The same turns and mirrors carry the whole set onto itself, and each row onto the other rows of its family. Which rows share a family with each named row? Give them in list order.
These 20 rows form 4 families of 5 rows each.
P: [-10  -1  -7   1 -10 -12   6  -9   0  -8  20  -3 -11 -17   7  -1   4 -13
  -1  10]
S: [  1   8  -4  13   0 -17  10  -7  12  10  -1   6  -3  -2   8 -10  -8 -11
  -6   0]
X: [ -3 -12   1   3   9   7   4 -15 -16   2   0   4   6  -6   5 -15  18  -1
  -7  11]
H: [-12  -8 -11   3  -8 -13   0 -11  -5  -1  12  -8  -4 -18   5   0   8   0
 -10   3]
R: [ -5  19   3   0  -4 -10   4  -9  13  -3   0  12  -9   8  -6  -8  22 -20
  -1  -7]
V: [ -6  15   7  -8  15  15   8 -13  -5  -2  -3  -4  -9   4 -12  -3   8 -18
   3   3]
Q: [ -9  -7  -1   4  11  15  -6 -14 -17   8   6  -1  -5  -4   7 -12  14   0
  -4   9]
L: [  0   2  -1   0  13  10   4 -20  -7   0  16   1   9  -8   3  -7  19  -2
  -2  17]
G: [-12  -4 -14  -1 -10  -8  -3  -9  -8  -8  13   2 -16 -11   4  -3   6   6
  -8   1]
Y: [  0  23  10  10  -3   1  -3  -9  11   0  -1  10  -6  -6  -3 -16  21 -16
   7  -2]
Z: [ -5  12 -11  10 -16 -10   3  -5   6   9  -9   5  -4  -1  -4  -2  -8  -1
  -7   2]
N: [  0  11   8  -9  10  14   1 -11 -13  -6 -14   5 -11  -1  -4   2  19  -9
  -9  -4]
T: [  2  11   9   5 -10  -1   0  -1  13  -1 -17  10  -5  -4  -5  -9  20 -16
   2   2]
A: [  0   4 -11   1  -3  -3   0 -17  -1  -6  22   0 -10 -16   8   0  -5   0
  -5  -1]
C: [ -1  11  16  -7  16   6   8 -14 -14  -6   0   1  -7  -7  -9   1   9 -15
  -8  -9]
F: [ -7  -2   2   6   9   8   3 -16 -16  10  19  10   0   4   2 -10   8  -4
  -5  14]
W: [ -8   8  -6  10  -3 -13   6   2   8  14 -13  -1  -8  -7   1  -4  -6  -3
  -4   8]
D: [ -4  17   3   0 -11  -5  -4  -8  11   5 -12  13  -1  -5  -5  -2  29 -11
  -3  -2]
U: [ -3   7   9  -9   4  19  -1 -15 -11   0 -14   1 -11  -5  -8  -2   6 -13
   1  -7]
M: [ -1  27 -10  10  -5 -12  14  -9   2   6  -6   5  -4  -2   3  -1  -6  -8
  -7   7]

Same family as S: R, V, L, A
Same family as W: X, G, D, U

The same turns and mirrors carry the whole set onto itself, and each row onto the other rows of its family. Which rows share a family with each named row? Give them in list order.
These 32 rows form 4 families of 8 rows each.
Kave: [ -6  10   9  14   4  -2  -7   6   5 -14  -4  -6 -15  -9 -12  -8   3   6
  -1  -2  -9 -11]
mina: [-6 -3  9 -1 10  4 -5 -5  2 -2  1 -6 24  2 11 -7 11 -1  8 -9 12  5]
Rovu: [ -5   2  19  12  -5   5   2  12   6   8 -16   4  -6  -5  -8 -24   8   4
  -6  -5   2  -2]
vivur: [  6   6  10   7 -10  10  -5   8  -2  -8  -6   7 -17   0  -5 -11   2   9
 -11  16  -2  -8]
Zun: [ -3  -7  10   1  -4   5 -13  -2 -14  10  13  11  16  -5  -2   0  -3  -7
   5   4   6  10]
Pofe: [ -2  13   8  10   0   2  -3   1   4 -19  -1  -9 -13  -7 -13 -14   6   4
   0  -1  -5 -11]
Zan: [  0  10   6  11   8   0 -10   4   6 -15  -1  -6 -11  -7 -16  -9   6   2
   0   0  -7 -13]
dod: [-7 -7  9  3 14  3  1 -4 -1  2  2 -5 23  2 13 -6  4 -4  5 -9  8  8]
Supek: [ -1   1   0  11  -3   7  -3  -1  13  -6  -7   2 -23 -11  -1 -18   6   0
 -12 -10  14  -5]
Kupub: [-21  -4  -6   4   7   4  -4  -8  -9  -4  14   0   4   3  -1   4 -12  -4
   2   0   9   7]
sumel: [ -1   2  19  16  -1   4   5  10   9   1 -18   5  -8  -4  -2 -23   7   5
  -8  -3  -2   2]
Pebeg: [  3  -1  11   0  -7   9  -3   7   1 -11  -5   8 -19  -1  -2  -5   7   7
 -11  16  -7  -9]
gezol: [  3 -10   2  -5   1   7  -6  -1  -2   7   1   0  12  -1  17   7  -4   5
 -12  -1  22   3]
tekog: [ -1 -12   4  -7   1  11 -10   0  -9   9   3   0   9  -1  16   7  -4   2
  -3  -6  19   2]
dube: [ -5 -12   1  -5   2  14  -5  -3  -7   8   3   3  10  -1  16   6  -1   2
  -7   0  22  -2]
Bif: [ -8  -6  11   0  -2   3  -9  -3 -12  13   9  13  18  -2  -4   5   0  -2
   1   9   5   8]
Kubib: [ -2   9  19  16  -3   6   6  10   8   3 -14   4  -8 -11  -6 -19   3   7
  -9  -4  -1   0]
gab: [ -6  -7   9  -1  -4   0 -10  -4 -10   7  14  13  17  -2   2  -1   2  -5
   3  10   0  11]
vetum: [  4   7  20  12  -4   3   3   7   7   2 -15   2  -6  -7 -12 -24   6   6
  -7  -4   2   1]
vid: [ -2   3   1   5  -5  11   3  -3   9  -9  -9   1 -25  -2  -4 -19   3   2
 -11  -7  14  -3]
gofuv: [  1 -14   0  -6   0   7 -10  -3  -3  10   4   2  10  -6  17   2  -2   0
  -6  -4  21   2]
zalir: [ -2   1  -1  10  -4   8   7  -1  13  -4  -5   0 -22  -7  -3 -18   5  -6
 -15  -7  13  -3]
fopin: [-5 -3 11  4 11  5  0 -6 -1  3  5 -5 28 -4  7 -2  8 -5  5 -7 11  2]
ril: [ -5   7   0  10  -4  14   0  -1  11  -7  -5   6 -24  -8   0 -20   8   0
  -9  -6  11  -3]
Pabo: [-18  -7   1  -1   5   7   1  -7 -11  -4  13  -3   5   1   5   8 -10  -7
   5  -5   6   8]
nenu: [-11  -8  13  -1 -10  -1  -8  -3 -10   6  12  10  17  -8  -2  -1  -2  -2
   2  10   2  11]
bifeb: [ -3  13  10   9   2   3  -7   2   8 -16  -3  -3 -14 -16 -11 -10   7   7
   0  -3  -6 -10]
lomes: [-20  -4  -2  -2   8   5   0 -12  -7  -3  14   0   6   0   0  10  -4  -6
   3  -3   9   5]
vakal: [  4   8   9   9  -1  13  -3   8   3 -10  -7  12 -18  -1  -1 -10   5   9
 -12  15  -5  -5]
vupu: [ 0 -3  9  1 11  5 -1 -5 -2  0  7 -4 23  1 10 -2  7 -8  5 -8  8 11]
Das: [-19  -5  -3  -1   7   0  -5  -7 -10  -1  14  -3   4   0   3   9 -12  -2
   3  -3   5   4]
guvuf: [  4   3   8   8  -9   7  -6   5   3 -11  -2  12 -19  -2  -1 -10   8   4
 -12  16  -6  -5]

Same family as Zan: mina, Rovu, Kupub, Pebeg, gezol, zalir, nenu
Same family as gab: Kave, dod, Supek, sumel, gofuv, Das, guvuf
Same family as Pabo: Zun, tekog, Kubib, ril, bifeb, vakal, vupu

The same turns and mirrors carry the whole set onto itself, and each row onto the other rows of its family. Which rows share a family with each named row? Give them in list order.
These 40 rows form 5 families of 8 rows each.
gen: [  9  -2   7 -21  -1  11  -2 -10 -15   1  -2   8   4  -9   0  -1   2  -6
 -10   7 -12   0 -11 -10  14 -10]
tibe: [  8 -13  -5   8  -1   8 -25   5 -12 -18   9 -13 -12 -13  -6   1 -15   3
   3   2   2  16  -6  -5   7   6]
lirid: [ 17   6   3  -8  -6  -7   4   2   9  -8  11  16  -2 -17   1   4  -3   5
  -4  19  -4  12 -10   4  25   3]
Zak: [  8  -3  13   9  14  -2 -25   4  -8 -16   8  -3 -10   6 -11   7  -8  16
  -6   4   8   6 -14  -2  11  -4]
Tek: [  8 -14  19   1  18  -3 -21   4   3  -5  14   1   2   4  -8  -3  -7  11
   0  -2   2   6  -4   1  14  -8]
muz: [ 17  -4   3 -14  -7  -4  -2   2   3  -4  -3   8  -5 -11   3   7  -4   1
  -6  21  -5  16 -14   1  31  -1]
gunu: [ 21   8   2  -3  -5 -17  10 -12  -2 -10  11  -1 -14 -14   6   2   2   3
  10   9   2   5 -10   7   9  12]
Fubo: [  4 -10   1  -1   0  14 -19   2 -11 -19   5 -14 -12  -6  -8  -2  -9   5
   6  -3  -5  22  -3 -15  10  -7]
ziki: [ 24  11  -5 -16  -3 -10   6 -11 -10  -8   3   4 -14   0   8  11   6   2
   4   9   3  -7 -10  -6   9  -4]
fibo: [ 14  -3   9 -16  -4   9  -4  -2   8  -7   5  13  -7 -15   6   0 -11   2
 -10  14  -3  14 -19   8  26   0]
Benud: [ 16  -7 -10   6   2  17 -11  -1  -9 -10  12  -3   1  -9   7 -12   4  -2
   4   3   7   8   6  -1  -9  -6]
pil: [  1  -5   8  -1  10  -1 -20   5  -2 -16   6   9  -3   6 -15  17   0  13
  -4  -9   9   5  -7  -4  12 -12]
tepu: [ 16  -2 -10   6  -5  14  -7  -4 -15 -25   0   0  -4  -2   2  -8  -3  -2
  -5  -5   7  12   7  -1  -5 -10]
Sidez: [ 12  -7 -16   4  -4  10 -15   2 -12 -22   3   8  -1 -13  -2  -6  -4   2
 -11   2  10   5   0   5  -7  -5]
faru: [ 25  -1   5  -5  -4 -15   6 -10   4 -11  17  -8 -20  -6   1  -6  -7   5
   7   7 -11  12  -6  -2  15   6]
kebap: [ 23   0   3  -9  -6   8   8  -1   8 -13   3   9  -1 -16   3 -13 -10   4
  -6  14  -7  15  -9   3  22  -4]
pip: [  7   2  13   9   6  -4 -23  10  -3 -15  10  -2  -5   8  -2  15   0  16
  -4  -5   3  12  -8  -5   7  -8]
Lugib: [  3   0  13 -22  -4   5   5   4 -11  -4  -3  11   2 -11  -1   4  -5  -2
   7  13  -5   7 -20  -3  18   4]
fuma: [ 13  -6 -16  13  -8  11 -17   1  -5 -21   6   1  -8  -9   2   7   2   0
  -1  -1  11  19   2   0   1  -5]
bapi: [ 17  12  -3 -20  -4  -5  -1  -8 -16  -5   4   5  -9   7   7   5  -1  -4
  15   9   5   3 -17  -3  11   2]
tum: [ 20  -1  11   4  -2 -13  15 -10   3  -2   7   3 -15 -11   3   8  -2   6
   2  14   2   5  -7  -3  18  10]
puva: [  4   1   4 -26  -2  10  11   1  -9  -1   1   7  -3  -2  -8  -9   4  -4
   0   9  -9   8 -10  -6  10  -3]
fova: [  8  -3 -16  -1  -7   6 -20   7  -4 -18   1   4   3 -11   2   1   4   5
  -5  -8   8  15   1   7  -4  -9]
Nida: [ 20  -1  10  -2  -3 -10   7 -11   9  -4  20   3 -20  -9   5   5  -6   2
  -5   5  -5   6 -10   5  15  14]
Livat: [ 14  -8   6   6   8  -4  -7   4  -5  -5  13   4   3  -1  -7  -5  14   3
 -15  -4  -4   0   4  11  -5  -6]
leza: [  8  -3  16   5  14   1 -16   1   2 -18   3  -1  -4   4 -16  -1  -7  17
  -9  -5   4  14  -6   0  19 -13]
Zadal: [ 21  13  11 -15   6  -6   5  -9 -14 -10   4  -2 -13  14   2  -6   0  -2
   6   4   4  -1  -9   0  13  -4]
gefo: [ 15  -7   4  -7   0   4  -3 -14   7  -3   8   8   0 -25   4  -9  -8   0
  -9  15  -4  13   0  -3  25  -4]
vab: [ 28  -2   5   2   0 -15  -6 -23  -1  -3  11 -10 -15  -9   5  -2   0   1
  -5   6  -8   9  -9   2  18   1]
Geg: [  3   2   1 -30  -2  16   1  -5 -11   0   3   4 -11  -9   1   1  -1  -9
   2   4  -1   4 -16  -3  12   4]
kem: [ -4   0   7   3   7   1  -5   5  -4 -10   7   6   2  -8 -11   5   7  13
  -3 -13  12   1   4  -1  -7  -4]
sek: [  5 -11   7   9   2   8 -20   0  -9 -21   3 -12 -13  -6  -3  14  -6   9
  12  -7   6  14 -12  -9   6  -3]
sir: [ -2 -12   0   7   0   1  -4   3  -3 -16   1  10   0 -12 -12   7   9   3
 -11  -9   9   7   4   9  -3  -4]
Nogo: [ 17 -12   3  -2   6  14 -28   4  -9 -11   9 -15  -2  -8   1  -4  -7   7
   9  -3  -8  12 -13  -6   8  -9]
nup: [ 20  13   5 -15   0  -3   3 -14 -11 -10  12   3 -20   4  12   4   2  -5
   0   4   7  -6 -11   3   6   1]
Vep: [ 15   1   9 -10   6  -3  -1 -25 -16   4   6   0  -9  11   6  -2  -1  -5
   4   5   5  -1  -8  -9   9  -3]
sol: [  5 -12   5  11  -4   6 -20   7  -5 -13   4  -9  -6 -10   3   3 -12   5
  10  -7   8  24  -3  -1   5   4]
Bot: [  7  -4   1 -26  -4   4   6  -5 -12  -1  -8   5  -6 -14   1   2  -4  -6
  11   8   6   2  -9  -5  18   1]
soso: [  0  -7   0   4  10  -1  -7   2  -8  -7   9   9  -2  -2 -20   3   4  11
 -13  -5   6  -4  -4   0  -7   1]
zabem: [  5 -10   0   6   3  -6   1  -5  -1 -11   9   5  -6   3 -18  -3   7  10
 -14 -10   0   9   6   2  -5  -5]

Same family as zabem: Fubo, tepu, faru, kebap, puva, leza, Zadal
Same family as Vep: gen, Tek, Benud, Livat, gefo, vab, Nogo
Same family as Sidez: tibe, Zak, fibo, Nida, Geg, nup, soso

The same turns and mirrors carry the whole set onto itself, and each row onto the other rows of its family. Which rows share a family with each named row? Give them in list order.
These 30 rows form 5 families of 6 rows each.
rop: [-14  -8  -3  -6  -7   5  -4   1  -4   6  14  -7  -6  -3 -10  -5   9   6
  -8   2   2 -12   2]
vusar: [-11  14   3   5   4  -9   1 -14   8   4  14   0   0  13   2  12   6  -3
  -1  -7  19  -1 -11]
ratel: [-13  17  11   5  -1   0  -2  -1  14  -3   1   1  -6  13  14  16  -7   1
  -2  -6  12   0 -12]
Liso: [ -3  15   3  -6   8  -9 -14  -1   7  -8   1   6  -3  15   4  13  -5   0
  -1  -3  14   8 -16]
detok: [  9 -13   6   7 -12  -6   7  -2   9   4   0   7 -10  -4  -3   6   0   4
   0  10 -10  11 -12]
dunu: [  9   5  -8 -14   2  -2  -7  -2 -17  -4  11  -6   1   6  11  -3  -5   8
   9   1  14   1  -2]
ripig: [ -1   8  -2  11   0  23  -1   0   4   4   9  -7 -12   5   3  -4   4   0
  14  -5   2  15   2]
vese: [-14 -10  -2  -3  -2   6  -4  -6  11   1 -21   6   7   4   5  -6  -4  -4
  -6 -13   0  -4  -1]
vuto: [ -4 -14   6  -3  -4   6   9  -8   1  14 -20   3   6   4   9  -5   0  -8
   5  -7  -3  -4 -10]
leti: [ -8  -2  -6 -12  -4  -6   1 -19   7   1 -17   2  -3  -2   6   2   1  -3
   6 -11  -6 -12   6]
fatul: [  9   4   0  -6  -3  -3  -3 -14   5  -6  -7  16  -4  -5 -15   3   2  -1
   8   9 -13   0  -5]
gel: [ -8  -9   7  -7 -10   0   7   5 -11   2   3 -19  -3  -4  -3  -4   5  15
   0   6   1  -6  -1]
liba: [-13  -6   2  -6   0  10  -3   2   7  -1 -24  -1   4  -2   4   1   7 -11
   7  -4  -8  -5   3]
moba: [ -6  -6   0 -14 -12  -3   4   5  -5   4   8  -9 -13 -11   0   6   9  12
   2   4  -3 -11   2]
mubos: [ -6   5 -11  -1   7   8 -14  -4   5  -1   1  -5 -11   7   6  -4   8  -4
  13 -11   9  19   5]
luf: [ 10  11   6  -7  -6   1   2  -1 -14  -1   9  -2   7   4  17  -5 -17   0
  11   3   3  -1  -4]
rukiz: [ 12  -5  13  -3 -10  -3   3  -6   1  -3 -12  10  -1   8 -11  16   2  10
   2   0  -6   5 -12]
serol: [  5  10 -11  -4   2   0   2   5 -18  -5   8  -6  15  -1   7  -1 -11   1
   8   4  10   1   0]
ker: [  4   7 -14  14   5   9  -4  -9  11  -1   9   2   3   1   1  -5   5  -2
  15   4   7  16  -1]
feku: [ -9  11  -3  14  -4   6   1   2  -3  11   4  -2 -10  -3  -1   6  -2  -9
   8   3   3  26   2]
kovuz: [-15  -8   3   2  -9  -1   0   4   2  12   6 -11   0  -2   1   7  10  -1
   0  13  -1 -17  -7]
feba: [  2   6  -4   2  -8   0  12  -4 -18  10  -4  -1   5  -1  18   3 -16   3
   8   1  13  11   0]
Ravum: [-18  -8   8  -1  -4   4   0   2   9   2 -23  -9  -2  -1   2  -8   2  -2
   5  -9  -5   7   0]
kugep: [ 10  -7   8   2 -14 -10  -5  -8   0  -6   0  17   2   3 -10   0  -4  10
  -4   6  -3   7  -6]
zos: [  1  -2  20  -1  -8  -8   1   2   3  -7 -12   4   1   3 -10   5  -4  10
  -2   9  -4   8 -16]
Riso: [ -7   8  -9  10   0  10  -1  -5   0   5   0  -2  -4   6  -1   1   8   3
  15 -16  13  21   5]
bimab: [ -4  -1  -8  -7  -1   3   4 -14   0  -2   4  -5  -9   0 -11  11  13  10
  -2   5   1 -18  -1]
tonu: [  5  10 -10 -10   6  -8   5  -8  -3   5  11  -1   8  -2  15  -8 -15  -5
   6  -7   5  -1  -8]
loso: [-12  20   4  -3   3 -14   1   3   6  -3   4   9  -5   3   4  14  -8  -2
  -5  -7  14   9 -12]
dis: [-15  16   0   7   2   3   3   4  -3  11  -2  -3   3   6   3  20 -11  -1
  -5   3  15   3 -15]

Same family as rop: ratel, ripig, vese, luf, kugep
Same family as gel: Liso, dunu, mubos, Ravum, zos
Same family as rukiz: liba, moba, serol, Riso, loso

